In the rows, zero is written as 128.
These are runs of 6 systems, one row a step. Runs of the same system follow the same rule from any start.
run 1, J (10 x 26):
[[111 164 145 118 123  99 138 127 204 144 140 140 109 154 147 141  65  69
   84 117 151 140 153 145 150  89]
 [158  73  95 114 153 132 147  98 140  71 115 125 159 120 101  94 138 115
  105 127 137 166 101  56 145  94]
 [139  94 127 132 143 153 160 150  55 138 124 116 156 136 110 117 161 183
  162 150 116  92  96 156  81 172]
 [ 86 179 149 131  79 120 117 149 117 165 185 147  93 122 175 163 124 140
  136  86 114 108 162 165 121 133]
 [124 149 146 107 138 122  82  61 184 141 108 125  91 123 140 123  83  89
  104 129 141 151 129  75 172  93]
 [190 105  98 137 144 127 176 127 145  96 100 111 166 157  74 111 128 133
  128 183 166 160  81 121 110 127]
 [131 116  98 156  93 133 132 174  68 107 162 136 149  92 121 133 199 171
  160 108  91 125 140 144 103 156]
 [ 82 166 175 126 143 127  59 116 122 183 110 123  90 109 167 147 117 118
  137 116 100  80 164 153 135 145]
 [132 151 132 117 138 104 153 118 209 119 105 124 129 164 129 138  67  74
   95 134 175 150 143 137 148  86]
 [164  63  85 124 138 144 160 127 120  66 127 134 169 116  88  88 165 132
  129 124 126 163 118  76 142 114]]
run 2, M (10 x 26):
[[142 100 110 138 104 160 128 160 138  67 155 164 134 151 108  87 190 111
  114  96 143 146 173 122 184 115]
 [112  96 142 102 188 152 113 126  83 116 109 119 114 149 133  80 152 120
   83 136 106  71  80 108 168 112]
 [ 84 163 127 124 139  80 172 134 118 107 174 135 125 200 124 142  84 121
   81 125 116 118 106 176 131 127]
 [103 102 112  87 106 113 141  89  91 118 178 153 103  97 137 131  82 134
  105  91  89 183 151  74 119 127]
 [143 101 148 100 153 127 157 112 130 209 112 108 132  90 148 135  66 128
  128 159 125 116  82 105  67 124]
 [152 165 120 168  75 107 150 126 176 148 167 131 168 123 140 178 132 148
  163 110 170 149 112 138  71 126]
 [147 137 133 132  95 174  72  84 116 128  98 113 107  79 140 138 168 170
  191 113 149 137 150  87 135 140]
 [159 157 143 145 134 157 116 158 157 158  70 101  99 143 103 111 140 121
  162 196 147 100 120 175 162 133]
 [151 142  96 177 110 107  98 158 156  71 150 149 140 147  84 107 190 101
  106 129 112 160 145 142 175 126]
 [105 101 127 113 189 123  73 123  65  86  80 116 124 119 124 105 157 119
   82 124  87 104 135 115 144 145]]
run 3, U:
[[ 94 106 109 111 119 142 167 184  80 129 170 139  95 108 129  93 149 136
  128 120  61 101 123 134 181 110]
 [ 81 141 159 124 152  84 134 111 153 192 178 143 117 133 142 132  68  98
  102 120  77 107 105 130 132 117]
 [128 146 119  93 125 100 157  97 134  97 133 122 126 154 156 158  72 113
   58 105 179 155 110 106  92  97]
 [144  96  93 100 119 138 178  98  83 107 112 103 141  85 123 139 112 182
  165 129 131 163 104  78  87 125]
 [168 129 153 155  88 148 116 122 129 204 156 138 135 108 121 137 132 159
  185 154 129 142 128 136  70 174]
 [164 179 138 156  81 143  57 125 187 135 117 124 103 108 152 143 168 110
  131 122 177 138 142 115 143 108]
 [127 142 110 143 168 123  88  93 139  67  51  94 133 138  87 120 150 127
  155 153 130 130 130 125 184 130]
 [140 105 116 149 147 125 139 185  92  98 125 141 143 171  67  99 156 123
  116 165  97 130 154 192 134 175]
 [105 111 121 134 129 115 123 209 121 143 159 149 129  83 157 112 167  94
   91  97  73  92 141 142 144 107]
 [ 58 129 156 112 189  92 134  98 153 149 114 120 153 128 164 146  84  99
  114  89 111  76 128 130 129 102]]
run 4, Y:
[[125 156  92 120 127  86 163 150 109 130  97  80 145  70 158 185 107 147
  133 130 132 121  93 135  63 112]
 [118 126 130 134 105 132 125  91 131 127 110 130 158  94 128 169 115 160
  206  96 138 156 204 129  91 160]
 [191 106 161 124 119 187 104 131 168 156  82 134 123 134 124 106 134 110
  145 158 192 137 168 127 117 137]
 [154 144 110 171 113 141 131 152 198 103 128 119 149 138 115 108 192 115
  150 131 158 110  91 126 185  83]
 [ 97 139 140 157 151 125  72  90 101  82 149 143 132 183  96 104 179 135
  122 111 100 107 121 131 182 153]
 [106 139 128  92 150 124 129 172  73 111 115 126  66 162 122 106 103 106
   61 159  97 113 139 168 162 132]
 [ 91 107 100 115 137  75 188 163 141 138 170 140 138  91 127 128  82  96
  105 113  61 144 133 125 135  97]
 [119  85 150 116 163 107 133  86 111 154 142 138 184 116 150 145  96 133
  101  99 124 126 114  98  40 146]
 [138 139 125  97 104 162 170 136 102 134  92  98 125 104 180 164 118 170
  154 116 194 106 119 132  74 114]
 [131 138 137 138  74 167 137  97 167 159 145 135 117 107 127 135 129 160
  227 113 145 143 163 117 154 125]]
run 5, Y, 10 rows:
[[142  84 103 149  99 154 196 189 129 127 169 150 170 109 110 110 173 147
  181 111 114 126 142 142 125 127]
 [117 125 189 147 137 152  53 110 140 190 151 152 129 121 165 118 165 116
  120  98 121  73 127 117 120 143]
 [105 190 132 101 129 120 136 102 152 103  99  98  85 169 158 150  90 121
   97 128 182 110 104 136 167  83]
 [123 104  89 115 108 126 180  97 107  81 169 141 123 144  75 108 111 155
  156 129  96 189 135  99 167 128]
 [169  91 152 138 141 139 105 157  84 192 154 142 123 115 111  95 144 128
  102 174  85 117  92 130  81 174]
 [114 196 113 145 111  82 114 165 150 148 118  96 123  80 179 182 131 116
  108 113 132 100 104 148 101  98]
 [ 94 133 122 114 137 108 112  47 139  82  96 124 146 118 119 160  91 137
  164  92 135 171 189 102 133 135]
 [186  74 137 110 141 178 160 146 119 131  90 130 134 160  89  90 118 126
  132 182 166 147 149 142 108 153]
 [150 128 111 173  97 138 144 201 165 148 164 135 152  97 138 114 203 121
  148 116 122  95  99 138 141  98]
 [ 80 159 165 147 155 114  44  64 134 124 133 134 128 149 149 140 151 125
  125  85 114  89 131 118 155 134]]
run 6, N:
[[117 111 128 121 169 110 117 112 129 161 129 106 135  76 147 114 133 117
  108 131  85  93  43  68 131  90]
 [115 183 120 121 116  84 155  88 106 119 129 103 127 160 131 187  70 161
  125 136 155 148 106 153  70 145]
 [154 106  99 108  63 156 141 146 102 115 154 146  95  80 124 123 133 146
  148 116 119 195 183 101 127 134]
 [157 117 147 153 151 140  98 132 182 205  84 111 138  71 119 116 133 107
  177 171 107 109 114 119 131 126]
 [144 183 138 178 111 103  99 113 169 101 137 130 168 177 134 168 161 126
  116 109 188 127 122 161  94 138]
 [118 120 107 107 122 160  90 114  77  51  95 125 101 119 128 109 179 147
  127 101 132 137 167 101 182 124]
 [107 125 151 125 174 133 143 152 133 162  92 119 107 155  93 100  95 107
  151 183  87  93 144 182 174 145]
 [122 117 132 153 125  94 147 164 156 123 202 171 171 165 129 121 139  87
   66  93 118 127 128 151 109 123]
 [102  97 117  88 169 123 121 103  83 100 101 108 137  82 166 130 132 137
   92  93 113 106  97  66 115  99]
 [105 146 133  99 128 129 196 117 107 151 109 102 117 151 128 159  57 166
  175 156 142 121 133 171  98 143]]
run 7, T (10 x 26):
[[137 200 157 122  80 145 115 119 129 154 141 115  78 167 170 160 117 152
  118 134 192 109 102 154 107 125]
 [127 143  95 123  84 143 121  91 157  99 131 122  95  85 120 123 139 140
  178 111 123 171 140  69 197  91]
 [177 106 136 157 161 129  97 108 140 144 104 123 142 152  59  92 135 119
  139 203 110 148 101 129 129 169]
 [149 179  94 156  96  88 121 208 117 107 139 118 117 116 136 149 164 116
   78 140 122 130 116 176 106 130]
 [ 61 121 112 128 162  97 105 117 106 105 100 119 144  73 133 148 133 128
  158  84  62 117 180 123 152 134]
 [127 104 171 108 171 135 142 126 151 151  88 139 142 177 119 123  67  96
  114 148 157 123 184 174  98 156]
 [150  98 111 114  95 153 178 183 147 110 160 151 148 116 167 123 155 110
   94  80 174 126 135 114 116  80]
 [ 95  92 151 131 161 160 121  81  98 137 144 127 155 134 134 105 170 164
  165 103 106  67  81  92 145 129]
 [122 188 160 114 105 137 131 102 117 145 150 124  68 206 131 134  90 146
  110 159 162 113 103 164 140 139]
 [139 130  84 108  83 121 142 121 141 106 157 129  84  81 122 115 114 120
  118 124 107 193 123  68 174  85]]
run 8, M:
[[113 148 164 131 117 111 121  51 167 147 180 151 148 166 155 154  93 126
  113  85 166 135 113  99  95 120]
 [153 147 112  82  84 159 150  92 100 115 105 100  84 107 151 152  94 171
  145 134 185 163 118  90 108 115]
 [158 135 114 152 103 141 164 140 139 175 138 106 118 105  90 118 133 162
  205 188 100 130  79 132 137 134]
 [167 157 149 185  98 120  38 121 149 158 161 148 126 127 111 124 182 118
  122 141 116 141 124 132 115 166]
 [125 178 112 128 141 106  58 134 129  93  49  92  98  88 148 153 145 107
  103 132 138 123 145 129 146 116]
 [104 115  98 140 170 103 166 144 140  81  72 113 166 140  71 128 114 118
  167 149 105 139 174 174 159 141]
 [140  59 139 130 140 152 129 176  99 118 154 177 161 140 112  90 163 107
   97 107 110 131 185 147 108 161]
 [ 92 114 146 108 161 136 133 159 129 139 129 129 139 115 192 121 149 105
   80  79 132  54 105 121 134  81]
 [ 76 144 140 111 143 118 180  64 154 100 145 129 146 196 133 143  82 138
  142  93 163 116 121 128 153 105]
 [153 101 124  80  85 170 171 105  82 122 166 147  82 154 120 107  96 162
  121 139 152 174 133  96 118 139]]
run 9, U, 10 rows:
[[121 127 150  97  94 146 124 136 108 173 197 153  92 110 190 125 125 125
   76  88 128 111 103  93 109 103]
 [ 99 169 133  98 130 116 148  60 149 153 106  89 101 112 156 162  62 146
  157 130 148 122  91  94 136  94]
 [166 136 113 129  94 121 151  75 127 103 146 135 132 172  81 139  93 154
  142 154 162 205 132 119  99 157]
 [204 120 101 139  85 148  97 157 107 140 130 120 104  71 118 110 177 142
  122 165 124 161  97  92 105 134]
 [124 187 129 180 132  96  79 138 157 164  93  93 136  89 125 164 153 132
  175 153 105 101 110 162 123 141]
 [121 153 132 151 139 104  73 120 148  70  95 144 145 162 111 145 137  98
  104 108 145 153 213 164 134 156]
 [142  61 106 106 174 154 145 178 113  87  67 125 147 103 113  84 154 102
  109 137 116 119 159 122 156 113]
 [ 97  97 142 154 161 127 180 168 138 159 159 138 184 144 122 112 152 129
  159 117  94  59 106 168 129 128]
 [ 83 135 168 111 122 139 107 112 115 133 184 164 116 167 180 129 133 119
   82  61 140  93 145 130 131 119]
 [ 96 123 131  60 142 154 167  92 115 127 100 106  76 130 154 118  66 134
  124 128 143 121 118  93 168  87]]
run 10, T, 10 rows:
[[121 123 135 140 127 101 164 116 116 187 152 124 167  98 133 166  92 160
  174 132 103 124 110 141  47 159]
 [137 165 160 135  83 132  80  98 155 166 142 140 124 105 178 174 120 132
  134  89 173 141 166 123  73 139]
 [156 129 132 122 119 174 101  97 169 123  59 101 124  88 147 130 152 136
  181 124 184 125 140  88 151 100]
 [167 133 127 176 115 162 131 138 164 108 122 129 149 176  76  99 184 137
  180 159 159 124 124 158 165 141]
 [136 145 121 153 116 133  74 178 100  98 150 143  90 142 113  95 195 111
   83 138  95 118 130 149 180 138]
 [ 77 138 111 114 184  90 130 152 113 112  89 101 107 114 117 118 108 101
  105 147  59  98 120 147 185 111]
 [ 99 109 117 112 160  75 185 130 134 100 139 145 161 166 104 136  61  99
   87 124 111 161 161 158 104 135]
 [136  66 127  86 132 139 157 147  81 134 149 149 150  96 164 127 114 127
   81  89 133 141 147 102  58 132]
 [106 116 160 117 132 154 163 108 124 192 137 116 151 106 175 149 117 166
  178 102 144  68  91 117  83 117]
 [127 173 163 137  82 151 109  58 167 143 167 140 112 171 148 147 119 150
  156 101 190 131 125 113 132 122]]
run 11, N, 10 rows:
[[ 98 161 122 108  94 140 126 173  54 123 126 119  86 106 166 158 142 166
  137 107 119 103 166 173 110 147]
 [ 89 114 154 116 126 133 128 113 181 171 137 152 116  98 139 124  83  97
  169 102  96 133 200 120 166 115]
 [175  87 148 132 162 133 137 109 189 131 108 139 184 158 116 109 112  86
   93 137 185 140 118 106  93 116]
 [143 131  95 134 119 152 160 145  85  75 122 102 150 143 134 129 194 177
  139 120 167  94  66 123 121 112]
 [ 83 153 152 123 116 145 107  93  74 155 161 131  76 143 120 123 126 173
  176 134  76 104 125 138 167 159]
 [141 144 153 111 111 117 108 132 169 172 158 158  75 141 134 113  70  71
   66 147 122 162 152 128 143 117]
 [152 112  74 135 143  85 162 147 170  86 105 106 170  87 116 133 132  97
   96 130 131 158  91  90 127  77]
 [126 123 111 144 151 112 128 110  65 107 101 102 170 120 102 154 151 182
  169 139 109 121 112 142  68 181]
 [119 150 161 118  79 165 102 159  93 169 147 145  79 116 164 141 136 145
  144 112 133 113 193 169 110 158]
 [114 122 145 124 130 138 118 114 218 153 121 141 124 102 145 115 115  78
  144  99 134 125 161  96 184  75]]
run 12, J (10 x 26):
[[118  73 129 128 139 116 122 120 112 153 176 152 170  67 152 125 144 125
  111  79  80 129 116  77  82 125]
 [115 139 170 107 148 147 122  80 112 160  98 106 139 137 178 160 108 155
  135 108 181  76 103 123  69 132]
 [136 158 116 111  60 160 181 117 160 114 145 130 105 148 143 148 105 152
  172 111 196 157 152 127 148  97]
 [170 109 134 145 102 175  84 102 143 148 149 145  98 119  91  77 170 131
  160 157 115 152 117  81 179 135]
 [161 173 134 178 140 108  89 159 130 145 126 110 132 160 107 126 174 124
  106 178 126  89  65 172 116 148]
 [ 87 188  83 146 116  67 114 140 117  55 121 112 124 118 130 172 138 127
  113  99 102 144 157 157 149 124]
 [110  92 128  96 174 119 112 110 115 125  68 122 114 100 100 117  74 105
  130 149  85 160 195 124 137 153]
 [155  75 132 128 148 122 186 189 161 172 135 145 178 112 128 117 105  89
  106 140 129 122 135 150  75 123]
 [100  97 131 130 130 138 133 117 128 109 157 141 182 104 177 134 176 139
  129  42 140  91 121  90 115 100]
 [103 135 170  90 140 184 127  76  94 129  97 116  99 179 151 124 113 165
  153 121 179  83 129 131 143 136]]

Name the system that made each run.
run 13 (2 x 26):
[[141 124 161 126 137 167  72 112  93 122 147 143  96 175 136  83 181 131
   76 126 142  92  84 107 154 135]
 [103 194 101 120 123 101 162 141 103 111 130  89  82 158 125 142 111 151
  117 161 118 107  63 159 162 107]]
 -> J
run 14 (2 x 26):
[[ 94 158 151 123  95 125  96 152 124 129 180 170  84 152 156 129 127 102
   83  88 115 128 189 158 156 128]
 [112  86 128  81 183 139 133 105 144 130  78 109 117  94 139  99  94  95
  107 129 113 115 117  73 169  81]]
 -> T
run 15 (2 x 26):
[[167 186 122 133  70 129  84 167 126 142 112 119  62 103 136 149 131 121
  113 162 146 161 156 154 122 141]
 [128 142  89 160 143  85 103 126 183 100  82 106 148  72  97 141 137  99
  158 136  96 162 147 116 169 108]]
 -> U
run 16:
[[179  86 141 140 101 160 144 164 151 205 149 142 147  74 140 117 140 129
  158 144 131 130 123 114  75 132]
 [141 176 148 165 112 127  76  99 181 153 119 107 147 114 167 160 165 131
  153 107 175  93  89 114 112 108]]
 -> Y
run 17:
[[135 179 165 113  97 134 125 142 153 174 140 138  68 172 145 136  71 105
   98 157 163 134 149 173 130 133]
 [134 139  69 124 105 102 152 112 163  64 131 115 123  96 118 131 128 117
  119 112 132 181 113  70 176  72]]
 -> U
run 18, 2 rows:
[[166 173 142 119  80 120 125 132 129 177 140 126  89 134 141 159  78 133
  108 164 159 165 129 152  64 151]
 [155 145  92 151  90 111 114 118 184 133 126 114 133  48 135 148 145 121
  160 118 126 170 116  74 134  89]]
 -> J
run 19:
[[ 71 155 149 127 137 133 167 109  85 147 147 113 128 168 137 150 117 183
  182 119 118  67 102 170 124 147]
 [119 138 145  98  75 145 119 110 120 134 186 173  69 146 140 122  93 124
  106 104 132 175 190 120 146 135]]
 -> U
run 20:
[[203 146 130 135 123 126 116 147 153 152  92 106 126 130 127 133 122 110
   88 186 181 138  79 132  73 128]
 [126 158  74 164 100 105 125 136 139  70 113 101 156  81 120 159 187 155
  181 102 124 142 130 120 148 111]]
 -> Y
run 21 (2 x 26):
[[122 130 161 122 151 124 145 169 139 155 161 149 117 193 137 101 112  87
   54 142 132  88 100 169 136 116]
 [ 92 130  90 106 134  92 160 109 105  74 163 122 123 125 142 127 125 132
   82  91 108 135  78  82 157  78]]
 -> J
run 22, 2 rows:
[[149  96 148 115 129 152  60  76 130 146  98 140 115  84 122 120 117 122
  147 124 124 172 189  77 115 154]
 [176 147 132 142 126 149 140 175 185 143  63 103 135 134 127 131 137 106
  140 169 192 108 127 171 126 112]]
 -> N
run 23 (2 x 26):
[[130 133  82 139 100 138 146 160 117 119  97  96 124  48 125 142 164 163
  205 131 102 132 138 123 148 115]
 [128 137 177 170 142 123  72 100 170 171 124 149 154 152 101 131 125 110
  161 140 118 128 180 167 114 181]]
 -> Y
run 24, 2 rows:
[[ 90 183 136 128  99 114  76 130 151 109 137 141  90 121 173 155 137 104
  103  74 136 121 180 138 169 102]
 [121  97 117  91 176 135 148  86 149  96  62 109 125 128  99 104  80 106
  137 150 131 152 145  95 177 104]]
 -> M
run 25 (2 x 26):
[[112 123 157  97  80 190 133 117  92 143 168 160  72 156 139 109 126 159
  158 108 140 127 181 133 155 147]
 [154 149 154 126 110 145 105 128 169 192 162 134  68 134 132  92 118  99
  101 168 122 119  73 105 170  99]]
 -> J
run 26, 2 rows:
[[ 99 144 128 113 135 107 141 132 164  89 114 132 154 136 180 161 112  96
   82  62 177 115 160 131 120  83]
 [106  84 114  86 141 163 200  86 111  87 108 120 147 142 121 120 105 164
  176 104 154 133 138  99 147 108]]
 -> M
run 27, 2 rows:
[[109 134 118 106 157 133 186 139  92 124 120  89 124 154 139 120 128 155
  120 148 131  68  37 132 139  96]
 [ 82 156 127 123  88 106 155 107  79 127 203 145 109 151 130 157 103 170
  148 101  92 144 142 150 113 158]]
 -> U
